Each row has a name. After each piece below comes the name of the row it's from. Each question is about the rows just above it.

pip: [145  74 141  96  65 111 162 118]
kivid: [145  74 141  96  65 111 140 118]
Sas: [145  74 141  96  65 111 131 125]
puvof: [125 111 144 116 106 128 131 125]
[145  74 141  96  65 111 131 125]
Sas
[125 111 144 116 106 128 131 125]
puvof

naze: [ 99 101  96 110 128  97  99 137 105 153 130 113 113 168]
sezu: [149 112 127 140 144 147 136  96 123 101 134 182 131 100]
donom: [146  86 126 134 181 120 103  94 103 128 113 154 102 117]
zap: [137 119 116 134  71 129 135 132 155 111  88 107 174  95]
Nufos: [109 114  98 124 138 115 140 109 125 130 130 124 168 138]
[ 99 101  96 110 128  97  99 137 105 153 130 113 113 168]
naze
[146  86 126 134 181 120 103  94 103 128 113 154 102 117]
donom
[137 119 116 134  71 129 135 132 155 111  88 107 174  95] is in which row?
zap
The row with [109 114  98 124 138 115 140 109 125 130 130 124 168 138] is
Nufos

guziz: [147 160 182  94 141 138 125 121 125 108]
Mivof: [143 130 101 162 106 133 141 152 104 107]
Meri: [102 122 131 115  70 102 128 166 104  99]
Which row holds [147 160 182  94 141 138 125 121 125 108]?
guziz
[102 122 131 115  70 102 128 166 104  99] is in which row?
Meri
[143 130 101 162 106 133 141 152 104 107]
Mivof

